In the data rows, the value 128 means zero.
Here are some points:
[146 120 133 141 128 153 115 152 138 113 121 172 118 155 120 144 119 131 149 185 121 123 141 126]
[149 178 135 125 103 144 119  99 135 122 165 151 142 124  99 135 139 108  93  97 128 182 159 125]
[153  86 145 103 138 126 113 102 156  89 117 131 122 127 131 126 148 167 148 158 151 102 132 123]
[110  91 144  95 137 101 158 140 129 149 111 134 122 118 146 116 111 146 159 137 151 119 117 144]
[134  80 151 120 165  86 146 130 135 107 118 115  91 123 132 121 111 146 175 168 138 130 157 119]
[147 191 100 151  76 164 136 146  89 136 129 168 166 123 127 112 132 126  99 107 111 133  89 147]
[129 190  88 124  57 174 103 129  94 131 164 173 152 136 128 138 165 101  93  67  91 142  88 138]
[130  20 169  74 233  45 181 101 143 144  88 108  81 107 134  92  50 173 234 195 160 127 209 108]
[116  71 146 108 147 112 160 125 145 110 118 108  99 107 152 123 111 143 162 166 154 130 155 131]
[160 220  82 202  43 203  74 131  93 164 150 158 170 136 113 154 179 108  45  88  59 179 129 120]
[134  72 156 104 197  85 177 116 132 134  87 109 110 131 130 115 104 174 179 149 164  95 148 135]
[131 181 106 141  45 191 101 116 106 100 170 146 189 151 139 144 178  66  47  99  89 151  87 169]
[ 88 110 109  90 122 107 121 133 118 106  97 166 114 157 129 109 112 104 159 145 126 102 132 148]
[142 102 166 135 169  96 169 118 131 120 112 107 121 113 133 124 121 162 153 134 152 111 169 115]
[ 92 167 106 136  95 143  97 132 115 143 140 150 149 133 116 120 118 141 133 102 118 135 116 146]
[123 151 127 110  99 114 145 126 155 116 139 116 115 125 148 129 140  97 129 133 114 126 118 127]
[126 127 128 100 146 122 131 139 128 123 125 135 120 122 119 119 105 138 158 148 121 151 177 134]
[ 88  74 109  77 154 104 145 146  90 124 124 136 118 161 152 117 119 152 130 139 194  82  84 167]
[104  87 136  95 161  84 161 129 124 139 108  88 139 118 120 116  90 135 172 133 152 118 138 137]
[ 87  82 136 100 151  91 167 145 111 131  78 138 117 127 164  92 120 155 149 140 156  75 107 165]
[108 153 105 117 110 137 134 157 105 139 103 157 148 154 137 107 131 152  98 104 133 118  76 178]
[125  97 126 155 159 121 136 143 138 139  97  97 102 121 125 151 124 161 143 160 107 122 168 110]
[124 175 108 146  97 131 120 132 108 138 141 128 145 132 128 131 132 107  87  94 104 143  99 136]
[110 138 127 134 164 118 123 150 121 118  98 119 130 132 117 123 108 108 136 178 118 118 161 110]
[131 120 150 102 150 117 140 136 109 130 135 168 132 146 136 145 145 159 136 130 131 101 134 131]
Here are 12 more points, each followed by its number:
[166 112 141 152 137 129 135 132 135 130 158 137 104 104 119 106 138 163 131 126 155 117 175 124] 0
[123  92 141 112 188 122 140 137 151 121  91 109 113 108 135 128  68 121 147 197 157 123 134 127] 1
[138 191 114 185  84 200  99 119 103 131 179 131 158 155 122 151 177  92  47  97  99 146  97 151] 2
[156 138 180 127 161 108 129  87 173 174 122  40 130  85 137 105 115 105 125 114 147 125 125  88] 3
[106  62 152  85 179  65 182 120 161 133 102  76 105 134 139 104  97 165 190 155 183 104 149 120] 4
[126 222  93 167  46 181 107 139 143 161 163 154 165  95 175 124 175  84  23  62 110 161  52 140] 5
[128  96 127 108 155 113 138 135 117 139 116 136 125 126 125 119  99 135 148 166 136 120 123 137] 6
[141 120 145 109 146 132 140 116 137 101 128 101 115 112 142 129 125 115 155 130 137 112 152 110] 7
[140 161 117 145 103 147 142 148 105  99 120 155 143 127 144  97 132 123 108  97 125 112 102 138] 8
[136 162 114 139 121 151 126 125 141 137 101 135 140 117 156 149 109 121 126 119 102 168 107 112] 9
[118 117 149 133 128 145 126 131 129 129 136 116 126 147 131 121 130 126  93 144 133 124 115 135] 10
[121 158 134 148 113 103 137 110 131 129 137 100 139 130 140 159 141  87 103  74 111 136 127 105] 11
Which of these numbered points is nearest to each point below, ignoring the direction in which the first points spread most? Its number follows each.
[149 139 164 134 135 112 137 100 171 171 125  57 156  97 153 121 146 109 110  82 109 130  98  86] > 3
[116  70 152 130 163  83 158 130 128 137 122  66 100 113 120 139 117 111 127 129 153  99 107 107] > 11
[153 145 118 183  78 179  68 113 141 136 144 146 134 137 121 167 122 119 129 124  85 171 111 108] > 9
[148  96 135 219  94 188  94 124 169 138 135 147 133  76 103 117  72 144 154 131  97 154  80 125] > 9
[125  67 145 132 152  90 163 111 161 120 151 125  92  76  95  83 116 167 167 150 174 135 196 129] > 0
[100  45 128 101 185  74 143 154 135 124  86 118  95 106 103 120  90 162 206 186 151 101 128 138] > 6
Now 12 new points, numbered from 0 again:
[133 139 136 104 129 108 119 110 128  79 136 121 120 145 114 129 144  88 119 130 123 130 142 102] 0
[158 228  99 163  86 220  54 119  78 113 182 178 137 177 121 192 153 111  41  92  74 181 164 123] 1
[127 117 158 127 151 114 131 121 143 135  87 102 128 120 156 128  83 125 176 152 130 124 111 119] 2
[144  91 116 148 144 162  98 174 151  93 122 156 115 147 126 142 120 131 143 177 127 122 126 123] 3
[116 137 110 123 117 131 156 127 112 145 121 145 122 123 150 129 136 119 144 126 123 126 124 142] 4
[135 180  99 146  57 171 101 136  81 129 155 169 137 143 122 137 128 105  75 122  97 182 129 159] 5
[130 108 150  96 170  87 123 109 128 146 113  96 113 131 142 134 111 145 158 129 141 111 128  98] 6
[139 179  91 158  89 179 113 128  99 136 161 159 136 135 117 127 138 117  79 119  90 174 122 147] 7
[119 148 136 125 153 141 126 162 122 150 122 134 127 130 141 136 138 116 109 110 138 117  92 126] 8
[150 218 104 174  85 181 113 123 100 140 153 162 160 149 128 158 168 114  59  90  75 164 127 113] 9
[142 113 144 121 190  97 135  96 163 123 127 113 102 142 122 114 104 170 181 139 166 112 178 107] 10
[152 139 128 132 115 152 118 116 106 139 142 130 138 154 124 136 149 144 112 106 106 136 149 115] 11
Which of these numbered points is nearest to each point below, ignoring the direction in which the first points spread most? Its number follows each.
[107 137 132 118 121 114 137 115 141 129 119 128 140 122 155 131 140 116 119 128 117 141 114 138] > 4
[131  92 117 132 143 148 100 176 124 114 115 155 120 144 111 154 114 133 157 179 106 127 126 128] > 3
[149 124 132 124  89 135 127 120 110 117 138 108 134 117 117 151 126 142 123 128 113 143 154 130] > 11
[130 165 139 132 112 139  93 117 109 137 128 140 145 136 128 142 145  97 108 108  92 153 125 120] > 6
[123 187 135 163 124 155 121 142 123 133 136 127 155 145 147 169 148  89  73 118  98 139 131 140] > 9
[150 102 152 121 175 102 122 101 163 123 130 119 123 135 117 130 110 154 145 137 153 107 138 125] > 10
